In the rows, zero is written as 128.
which system made each run
q400, run 1 (11 x 20)
[[115 124 107  92 129 100 200 100  79 189 161  84 138  52 158 124 108 116
  180 126]
 [101 120  93 147  76 127  83 159 147  81 114 126 136 204 190 156 130  97
  178 148]
 [177 146 145 133 147 156  55  97 168 119 122 137 116 116  62  64 140 122
   94 135]
 [142 137 111 148 194  60 183 133 107 171 155 122 120 113 114 146  91 169
  127 127]
 [ 72 108  89 111  70 162 122 113  77 121  99 135 142 154 155 181 128 138
  121 153]
 [158 152 151 117 127 179 146  89 187 109 137 151 131 158 129  92 133  86
  122  84]
 [130  84 134 147 173  88 152 192 134 139 112 142 124 119  92 113 160 152
  139 120]
 [107 151 141 128  84 132 126 138  79 175 121 109 135  92 157 147 118  97
   92 162]
 [124 150 145  85 120 111 106 112 161  87 146 100 141 152 147 142 124 113
  159  77]
 [157  93 130 132 162 120 113 137 124  80  86 151 101 119 110 101 120 134
  141 167]
 [139 179 151 167 127 136 130 127 111 155 160 125 121 124 150 136 128 176
   99 147]]
q458, run 2 (11 x 20)
[[101 149 118  92 110 118 125 136 109 115  99 112 127 143 145 167 149 165
  131 103]
 [134 109 183 122 139 153 122 130 154  88 127 144 135 111 105 112 123 103
  113 115]
 [148 141 113 138 140 114 124 140  97 131  90 130 112 138 154 108 121 112
  124 176]
 [100 138 144 133 116 118  92 154 124 131 170 101 155 137 122 140 144 148
  121 126]
 [139 107 133 124 159 134 166  97 123 112 154 135 139 115 129 115  92 114
  137 137]
 [141 107  90 134 113 102 107 128 130 139 121 125  93 154 125 152 135 136
  139 136]
 [137 152 149 129 120 144 138 103 136 131 153 119 126 107 125 124 160 152
  101 104]
 [141 129 131 120 142 120 152 149 146 128  97 138 118 114 141 114 119 117
  175 116]
 [112 135 112 150  84 147  95 132 141 129 116 127 134 124 137 134 138 110
  115 138]
 [128 169 146 122 152 131 153 131 122 135 129 134 149 147 141 132 107 126
  107 112]
 [124  87 138 125 133 118 116 157 120 147 120 137 123 115 100 136 108 116
  133 142]]
q711, run 3 (11 x 20)
[[ 86 138  74 142 120 142 116 152  95 161 130 135 180 188 150 117 106 100
  135 174]
 [136 145 129 136 137 101 142 144  91 171 135 138 133 205 139 138 122  90
   68 153]
 [151  98 160 146 126  71 143 171  98 140 116 126  92 134 134 156 159 106
   76 147]
 [120 100 195 144  84 128 130 177 139 106 131 124 112  96 144 154 171 117
  115 115]
 [133 126 174 125 111 158 152 133 179  93 133 128 143  96 139  99 167  96
  140  90]
 [133 132 102 126 134 127 126  90 177  98 146 102 155  76 108  83 139  99
  131 104]
 [119 169 101 111 133 117 115  80 134 158 159  96 146  84 113 119  92 138
  136 113]
 [152 179 112 121 145 114 117 103 122 173 127 124  99 123 140 134  74 154
  162 129]
 [162 129 125 137 135 127  87 124 109 140 122 141  80 163 134 136 103 167
  161 169]
 [135  76 142 129 131 146 128 140 103 121 145 154 107 183 127 140 135 172
  157 154]
 [102  61 121 115 115 145 163 149 122 116 117 159 136 178 127 144 159 115
  140 122]]
q90, run 4 (11 x 20)
[[143 155 143 153 106 200 111 118 133 160  94 169 127 105 155  89  65  59
  125 183]
 [154 179 154  95 130 164 137 126 128 177 142 145 129 236 172 104 117  89
  162 118]
 [129 110 186  75 145 100 177 153  52 206 181 114 120 150 143 154 105 129
  158 127]
 [110 102 118  72 112 105 125 117  35 106 110 102  99 144 150 177 160 199
  153 158]
 [129  81 102  88 148  93 101  68  99  60 156  90 133 113  62 123 182 165
   88 121]
 [140 135  67 193 167  63 148 125 156  73  98 116 131  71 103 120 166 153
   56 128]
 [ 80 135  76 205  96 162 141 140 222  90 115 144 181  79 124 124 144 107
  102  90]
 [140 160 165 158 109 185 135 123 210 135  85 175 125  77 141 119  48  54
  124 103]
 [161 149 182 130 101 163 118 181 174 168 110 169 103 209 182 115  98  50
  197 119]
 [135 133 230  72 120 133  98 190  62 221 166 119 122 169 147 123 103 100
  182 150]
 [142 129 160  61 160 121 111 134   4 144 147 103 109 176 154 125 136 212
  191 184]]
q808, run 5 (11 x 20)
[[ 77 126  93 129  81 181  92 105 143 104 102 139 172 113 131 139  89  86
  116 141]
 [139 147 120 130 165 110 138 149 131 153  74 174 123 184 108 144  83 101
   80 117]
 [116 125 194 121 151 131 153 184  87 152 146 131 146 136 115 126 165 162
  100 123]
 [124 102 181  97 110 163 140 116 101  78 128 124 131  98 166 123 119 106
  158 149]
 [148 147 119  96 146 114  89 107 129  91 104 133 105 173 141 143  87 144
  166 127]
 [156 142 125 119 145  89 134  92 110 144 166 101 108 153 109 126 157 149
   94 116]
 [121  78 108 142 119 107 171 120 136 113 168 111 135 104 137 126 162 122
  156 119]
 [115 107  81 159  86 129  91 128 161  97 102 133 117 116 132 148 137 131
  132 141]
 [137 174 119 153 120 119 131 133 169 152 103 142 119 128 128 143 126 111
   86  97]
 [129 132 167 147 155 132 136 180 150 149 134 139 149 109 105  95 141 120
  125 116]
 [124 137 162 133 115 148 109 154  97 135 117 123 135  93 153 110 101 113
  146 173]]
q931, run 6 (11 x 20)
[[125 133 149 167  76 164 101 138 131  87 133 153 111 202 194 171 110 134
  145 165]
 [105 151 124 121 149 133  66 124 120 185 172 119 155 141  56 132 121 187
   92 107]
 [169 112 146  65 155  94 149 114  51 140 102 114  92 152 137 111 144  91
  115 159]
 [115 105  51 163 112 126 168 101 135  85 111 138 114 133 142 160 171 183
  116 128]
 [122 131 132  86 135 172 167  67 164 135 148 139 162 110  94 102 117  94
  120  65]
 [159 164 132 166 155 107 150 183 172 127  75 143 119 131 159  82 151  86
  138 128]
 [ 73 128 131 165  79 136 125 159 128 127 138 109 157  46 156 156 118 121
  125 143]
 [126 113 203 109 139 116 100 164 145 101 177 122 137 168 142 150  88 115
  177 107]
 [139 123 124 134 118 119  23 152 116 127  99 126  99 140  90 133 125 151
  116 170]
 [147 156 148  92 119 124 131  65  55 157 161 104  95 130 146 156 115 173
  117 150]
 [147  81  79 117 177 116 157  95 112 118 144 138 124 174  90  98 160 178
  152 137]]
q90, run 7 (11 x 20)
[[ 86  52 136 115  92  98  92 196  48 163 117 111 123 115 100 164 177 139
  116 174]
 [127 154 118  80 150 167  91  89  76  80  76 121 141 102  94  84 184 195
  100 147]
 [151 108  72 157 184 102 183  83 144  72 167 117 160 127 119  66 143 104
  105 145]
 [ 92 179  89 188  99  99 166 136 153 127 127 123 161 103 168 176 106  97
   56 111]
 [107 135 163 117 102 186 150 125 205 110 107 169 136 110 134 162 101 135
  151  48]
 [178  78 187 131 109 130 116 148 157 126 105 153  68 116 137 125  95  54
  166 146]
 [142 172 171 114 103 121  61 192 109 167 120 109 114 184 155 107 170 106
  144 146]
 [122 144 166  88 176 141 121 143  72 164 176 101 162 124 115  83 127 178
  180 141]
 [124 117  75 131 147 102 135  87  55 102 154 106 130 143 158 141  96 175
  149 196]
 [111 125  76 124 118 103 117  62 123 106 169 112 139 162  90 175 138 167
   56 105]
 [142 106 104 166 148 102 179 110 172 125 105 152  98  76  76 156 143 171
   80  84]]
q458, run 8 (11 x 20)
[[138  85 119  90 163  99 122 135 148 136 132 108 124  83  92  93 110 125
  223 108]
 [121 137  35 152  84 148 105  63 164  98 114 120 128 114 130 117 147 116
  114 135]
 [145 179 130 151 160  94 166 150 178 138 128 135 133 164 131 134 152 143
   97  57]
 [112  84 145 164 105 132 177 180 142 161 108 146 124  57 125 133 137  90
  127 133]
 [ 85 153 119 120  91 167 138 133  93 110  74 148 139 148 185 180 108 149
  128 142]
 [129 120 214 111 138 163  91 154 137 118 137 157 132 184 102 138  95 120
  108 117]
 [159 122 144 105 151 133 117 116  58 166 123 125 113 122 115  85 107 106
  117 202]
 [108 126  96  85 140  99  69 117  92 125 155  83 142 147 105 124 148 176
  164 130]
 [150 101 109 128 158 119 143  64 168  82 178 115 145 117  95  87 142 117
  130 109]
 [164 122  60 161 132  65 165 125 158 125 107 122  92 135 146 124 171 118
  131 120]
 [106 142 138 169  79 121 156 152 167 130 141 112 129  81 155 166 184 143
  109  81]]
q931, run 9 (11 x 20)
[[126  94 129 142 133  94 144 131  45  68  59 136  91  72 157 177 104 155
   94 208]
 [118  94 171 130 128 200 160  76 139  79 179 170 129 154 116 168 119 219
  133 101]
 [167 138 151 113 150 187 103 132 143 167 115 159 124 174  67  43 191 120
   99 117]
 [130 171  99 155  86 108 173 145  86 181 110  97 124 113 185 115 212 102
   87 149]
 [ 75  87 101 117 122  76 179 137 147  99 178  87 176 111 134 155 152 116
  158  75]
 [138 109 133 102 123 115  81 124 198  69  86 134 122 135 111 127  99  46
  137  96]
 [154 207 153 167 124 115  88 134 153 134  97 122  94  71 155 148  90 157
  125 134]
 [127 109 178 124 157 137 124 140  89 139 178 111 137  76 124 108  94 172
  185 165]
 [140  79 128 144 114 163  95 127 101 116 153 149 115 206 138 118 122 122
  148 196]
 [124 152  86 145 110 134 115  99 114 188 151 136 125 182 106 154 130 154
   68 130]
 [143 113 111  77 170  84 195 117  90 175 120 124 121 134  98 119 141 120
  109  98]]
q252, run 10 (11 x 20)
[[109 100 137 118 111 111 128 159 153 114 138 117 142 140 119 138 173  99
  127  92]
 [113 130 152  96 145 100 117 132 120 119 135 101 153  83 119 120  98 101
  136 121]
 [123 113 113 154 148 120 135 143 169 108 112 147 130 106 113 143  96 147
  147 108]
 [149 130 146 144 121 136  96 119 141 153 132 131 109  87  92 119 117 133
  101 136]
 [143 153 124 165 128 113 150 130 124 151 143 125 110 109 157 131 124 156
  145 149]
 [124 106 104 139  92 146 103 124 123 156 129 137 111 152 129 138 131 129
  144 149]
 [133 167 116 108 118 111 117 109 105 134 115 111 121 152 153 144 128 122
  107 129]
 [126 121 107  99 144 127 140 129 128 137 125 129 136 165 121 121 148 144
  154 102]
 [117 130 128  92 132 146 127 123 104 116  87 134 146 113 118 116 129 114
  115 133]
 [119 145 141 142 148 146 147 132 148 100 134 138 154 125 133 124 136 154
  119 112]
 [143 111 154 139 140 145 125 138 131 128 141 141 138 129 115  98 117 101
  124 149]]
q711, run 11 (11 x 20)
[[134 122 141 189 105 173 198 134 146 149 107 170 124  90 151 124 125  89
   80 148]
 [130 113 157 177 133 115 111 143 192  87 145 143 145 106 102 141  80  80
   82 118]
 [135 117 191  72 144 119 120  96 110 102 149 104 139  74 110 118  79  82
  119 128]
 [133 149 125  97 143  66 107 133 134  96 132  80 133 111 170 127 103 117
  199 115]
 [146 168 120  81 113 135  59 115 112 155 134  91 112 156 131  92 164 150
  174 130]
 [155 142  94 147 141 131 165 110 106 149 158 124 110 166 150 110 181 196
  154 142]
 [125  85  88 164 107 138 136 152 150 193 128 165 101 160  90 146 156 157
  124 119]
 [119  90 129 154  86 181 181 101 127 125 123 179 116 132 135 173 115 119
   82 137]
 [115 104 146 135 150 118 150 138 174  69  99 165 144 128 102 166  87 107
   85  90]
 [105 121 154  77 139 130 108 116 108  71  84 113 154  64 107 124 100  93
  104 131]
 [101 191 136 114 154 103 107 148 117  87 122  87 181 101 164 111 104 134
  159 131]]
q252, run 12 (11 x 20)
[[113 123  96 101 118 148  82 111 121 110 163  90 160 159 105  80 212 149
  145 130]
 [114 143  77 115 176 101 152 114  87  95 100 117 177 141 144  96  99  82
  100 162]
 [ 92  88 119 146 147 127 163 157 144 123 134 161 162 160  82 159 141 147
   75  90]
 [140 120 204  95 144 152 157 104  97 149 163 135 136  95 110 123  89 107
   92 129]
 [142 115 159 160 117 144 191 145 173 103 123 155 104 115 176 148 117 127
  170 111]
 [138 116 165 128  69 152  65 134 157 132 139 114 111 107 121 120 153  87
  136 127]
 [145 179 119 141 137  65 107 146 139 111 133  80 127 113 174 125 117 118
  160 129]
 [111  81  81 131 134 100  76 153 138 137 115 127 125 145  82 132 124 144
  162 132]
 [135 158 109 112 146 100 111  96  89 131 100 116 117  94 108 150 102 158
   75 139]
 [138 117  96 141 148 144 177  96 135 146 151 149 120 142 114 127 137 189
  143 115]
 [133 124 127 116  98 182 149  99  99 166 103 149 120 122 133 109 132  92
  100 152]]
q400, run 13 (11 x 20)
[[173 122 148  88 199 113 193  97  76 169 155 133 106 150 101 102 134 176
  123 126]
 [111  88  98 133  91 127 182 129  66 138 145 128 128 185 175 157 182 125
  110 167]
 [134 114 128 140  81 153 133  92 165  98 152 122 140 141 131 111 194  61
   68 107]
 [136  97 124 164 159  65 163 160 181 102 123 124 132  79  92 133 140  99
   93  88]
 [ 85 145 136 150 105 112 124 174 115 125  69 129 139  54 139 182  98 127
   93 136]
 [105 185 170  83 117 165 112 120 148 102 104 119 151  93 158 140  87 133
  168  87]
 [145 115 163 111 174 143 114 159 125  94 108 144 127 132 135  87 108 155
  222 150]
 [153 140 166 152 128 149  94 144  79 168 174 119 111 144 143  96 130 160
  154 199]
 [141 109 109 110 111 109 108  72 108 154 219  85 119 164 118 123 145 138
  143 136]
 [152  71  56 154 115  98 136  79 140 111 142 140  95 170 113 147 129 106
  111 146]
 [135 141  82 182 108 133 144 105 172 138 102 157 113 136  99 160 157 145
   43 103]]
q808, run 14 (11 x 20)
[[122 110 151  83 132 122 133 129  41 151 125 116 127 126 120 135 129 129
  108 161]
 [102 106 124  74 130 134 165  95 100  90 123 126 144 132 140 162 109 145
  150 106]
 [143 106 102 118 145 113 121  98 122  61  97 139 110 154 113 133 149 154
  107 134]
 [137 146 117 154 124  89 164 136 134 102 132 115 123 152 170 144 177 140
  102 111]
 [123 111 149 154 110 123 106 147 179  84 156 116 138 123 125 130 164 109
  123 103]
 [153 128 147 158 113  98  99 158 157 126 110 128  95 107 146 139 109  90
  135 142]
 [137 162 159 133 129 124 103 145 151 174 141 120 117 101 116 139 101 155
  143 106]
 [154 131 147 125 150 145 133 100 121 151 141 130 118  81 106  90 104 129
  139 149]
 [123 142  91 130 142 143 141 109 106 153 130 133 137 131 143 107 101 152
  177 152]
 [115 132  86 124 119 160 122  84 109 141 144 132 145 158 115 119 132 137
  105 143]
 [124  98  88 124 124 127 174 124 122 142 121 146 135 169 129 131 148  96
  117 123]]

runs to name
run 15 (2 x 20)
[[106 151 150 136 145 162 125 139 153  65 133 121 189 114 141  83 146 117
  136 122]
 [137 155 173 166 125 124  89 154 140  90 153 112 152 127 144 110 134  88
   88 154]]
 => q931
run 16 (2 x 20)
[[152 141 151 177 104  75 135 132 171 111 163  94 112  77 158 140 135  72
   95 123]
 [122 177 134 164 122  89 156 146 133 128 110 120 114  74 183 177  71 139
  137 130]]
 => q458
run 17 (2 x 20)
[[152 101 116 138  86 125 128  66 152 113 141 128  74  82 142 166  88 121
  148 135]
 [149 150  79 134  83 106 128  92 173 164 125 110  90 113 137 136 153 108
  133  94]]
 => q252
run 18 (2 x 20)
[[113  96  89 213 142 118 140 194 131 140 107 152 137 115 107 113 172 165
  100 163]
 [ 89 166 160 170  64 191 144 145 140 131 121 144 153  98 179 148 136 111
   95 129]]
 => q808
run 19 (2 x 20)
[[109 172 170 111  98 155  98 150 117 152  89 138 132 114 135 157 107 123
   99 121]
 [157 108 164 104 156 159 137 127 138 111 130 152 115 160 129  97 130 143
  186 120]]
 => q90
run 20 (2 x 20)
[[154  99 151 118  96 110 146 122 123 118 115 122  87 127 155 143 155  85
  124 131]
 [130 165 164 107 106 108 110 133 116 107 108  99 112 105 166 149 137 123
  120 126]]
 => q458
run 21 (2 x 20)
[[117  95 107 167 128  78 132 128 115  58 108 125 136 115 111 159 161 113
   19 147]
 [117 159 147 175 124 162 150 136 192  69 107 148 154  95 121 120 184 150
   65  80]]
 => q90
run 22 (2 x 20)
[[118 115 104 127  76 156 160  89 183 174 132 137 111  87 106 155 140 131
  132  63]
 [129 197 122 116 101 165 134 111 148 203 129 115 142  86 147  96 105  92
  152 101]]
 => q252
run 23 (2 x 20)
[[164  59 183  97 122 146 197  67 156  94 200 135  98 152 117 141 162 131
  144  70]
 [170 120 146 153  90  45 135 147 106 140 107  87  51  60 162 163 174 102
   98 149]]
 => q90
run 24 (2 x 20)
[[138 114  97 158 119  97  94 158 152 113 121 112 124 147 130  97 176  90
  126 145]
 [111 158 127 151 126 106 172 129 119 125 162  96 161 116 163 133 150 117
  100 123]]
 => q458
run 25 (2 x 20)
[[150 118 148 165 147  92 131 171 144 125 126 145 112 152 132 138 105 100
  106 142]
 [117 136 152 104 108 125  99 128 107 136 116 111 118  97 102 158 144 157
   90 119]]
 => q400
run 26 (2 x 20)
[[131 192 128 146 148 121 117 154 154 116  96 144 131 161 146 129 122 145
  122 109]
 [103 133 144 117 142 131 117 142  93 127 123 112 161  71 107 118 121 137
  111 146]]
 => q931
run 27 (2 x 20)
[[156  75  42 197 131  50 177 136 176 122 134 135  77 149 132 158 171 153
  151 116]
 [128 131 148 185  51 155 203 124 169 132 156 129  99  86 178 172 206 160
  107  82]]
 => q458
run 28 (2 x 20)
[[154 100 126 168 106 179 136 115 177 120 164 158  96 159 138 116 157 170
  188 125]
 [121 147 104 121 103 167  99 116 135 214 150 119 148 130 101  83 140  91
  129 127]]
 => q931
run 29 (2 x 20)
[[137 199 164  61 170  75  62 154  77 107 125  63 158 156 132  89 159 116
  110 131]
 [118 106 153  96 163  48 146 112  83  85 201  62 165  99 146 146  85  90
  130 138]]
 => q808
run 30 (2 x 20)
[[134 125 146 105 107 161 152 100 144  96 141 125 120 142 169 122 155 139
  177 105]
 [127 154  92 144 135 137  86 127 166 125 131 119 155 137 110  80 149 122
  137 120]]
 => q931
run 31 (2 x 20)
[[112 146 136 126 199  57 178 164  83 112 169  76 192  95 145  87 132 114
  127 142]
 [124 158 121 119  92  86  77 185 125 217 128  80 129 109 142 109 141  72
  163 130]]
 => q711
